The same turns and mirrors carry the whole set onto itself and the rows of a family onto each other. Which other rows belong to the same family as each row named below? List them in the order they appear above.
These 32 rows form 4 families of 8 rows each.
somag: [-0.18 -0.16 -0.59 -1.23 -1.29  3.63 -1.66 -0.73 -0.39 -1.13]
Ruga: [ 2.12 -1.37  2.39 -0.95 -0.27  0.54 -0.35  1.41 -1.11  0.50]
vedol: [ 0.86 -1.10  0.33  1.62 -0.04 -1.11 -0.70  1.54  0.24  0.14]
desom: [ 2.49 -1.00  0.71 -1.25 -0.86  3.59 -0.83 -1.68 -0.94 -1.03]
Nir: [-0.23 -0.82  0.07  1.96  0.67 -0.68 -0.31  1.27 -0.36 -0.17]
Rotef: [ 3.02 -1.46  1.94 -1.26 -0.69  1.16 -0.56  1.24 -0.18  0.36]
Nozis: [ 0.14  0.25 -0.80  0.55 -1.34  3.40 -2.07 -1.51 -1.41 -1.10]
zelus: [ 0.87 -0.13  1.77  0.32  1.02 -1.08 -0.53  0.78  0.80 -0.19]
viveb: [-0.05 -0.48 -2.28  1.04 -1.32  1.56 -1.94 -0.52 -0.48 -1.94]
notib: [ 1.96 -1.21  2.04 -0.59 -0.07  3.82 -0.82 -0.60 -0.70  0.25]
kuvi: [ 2.67 -1.53  2.68 -0.25 -0.48  0.41 -0.54  0.02 -0.88  0.55]
vanem: [ 0.08  0.06 -1.15 -0.63 -0.48  3.84 -2.00 -1.04 -0.01 -2.09]
Dufal: [ 2.17 -0.79  2.18 -2.12 -0.20  2.94 -1.30  0.14 -0.09 -0.56]
Kuve: [-0.96  0.29 -0.77  1.90  0.19  0.02 -1.77  0.33  0.32 -1.15]
bimuk: [ 2.22 -0.51  0.01 -2.13 -0.63  3.27 -0.88 -0.76 -1.00 -1.53]
balu: [-0.11  0.24 -1.21 -0.53 -1.40  3.31 -1.81 -0.23 -1.38 -1.45]
far: [ 0.13  1.27 -0.96  1.32  0.21 -0.56 -1.62 -0.01 -0.66 -1.60]
Labim: [ 1.11 -0.57  2.37  0.27  0.35 -0.74 -1.21  1.33  0.02  0.29]
Numil: [ 0.07 -0.14 -2.28  1.55 -0.28  1.33 -1.13 -0.30  0.33 -1.81]
dis: [ 0.46  1.02 -0.31  2.06  0.01 -0.70 -1.91 -0.72 -0.75 -0.89]
lese: [ 1.03 -0.62  0.14  1.54  0.19 -1.65 -1.08  0.73  0.32 -0.99]
Rez: [ 1.57 -1.85  0.04 -1.22 -1.00  4.20 -0.90 -0.42 -0.11 -1.05]
lono: [ 1.51 -1.49  1.79 -1.38  0.11  3.56 -0.08  0.64 -0.64  0.09]
por: [-0.70  0.96 -1.13  0.73 -0.39 -0.15 -1.89 -0.37  0.05 -1.64]
sefus: [ 0.11 -0.79  0.14  2.55  0.22 -0.84 -0.76  0.02 -0.60 -0.03]
Gep: [ 2.22 -0.45  2.66  0.93  1.25 -0.05 -0.57  0.08 -0.27  0.28]
Mota: [ 2.18 -0.66 -0.75 -1.45 -1.05  3.78 -1.13 -0.68  0.02 -1.80]
bepon: [ 1.61 -0.45  1.95  0.29  2.01 -0.16 -0.16  1.03  0.19 -0.15]
mis: [ 1.46 -1.16  2.37 -1.79  0.43  2.76 -0.20  0.54  0.38  0.03]
loz: [-0.06  0.12 -2.26  0.72  0.44  2.17 -0.90 -0.95 -0.19 -2.30]
Lutad: [ 0.09 -0.36 -1.70  1.24 -0.33  2.17 -1.23 -1.96 -0.45 -1.71]
Buf: [ 2.83 -2.02  2.15 -0.57  0.43  0.88 -0.21  1.02  0.36 -0.07]

The rest of the family of bimuk: Ruga, Nir, balu, far, lono, bepon, loz
The rest of the family of kuvi: desom, Nozis, notib, dis, sefus, Gep, Lutad

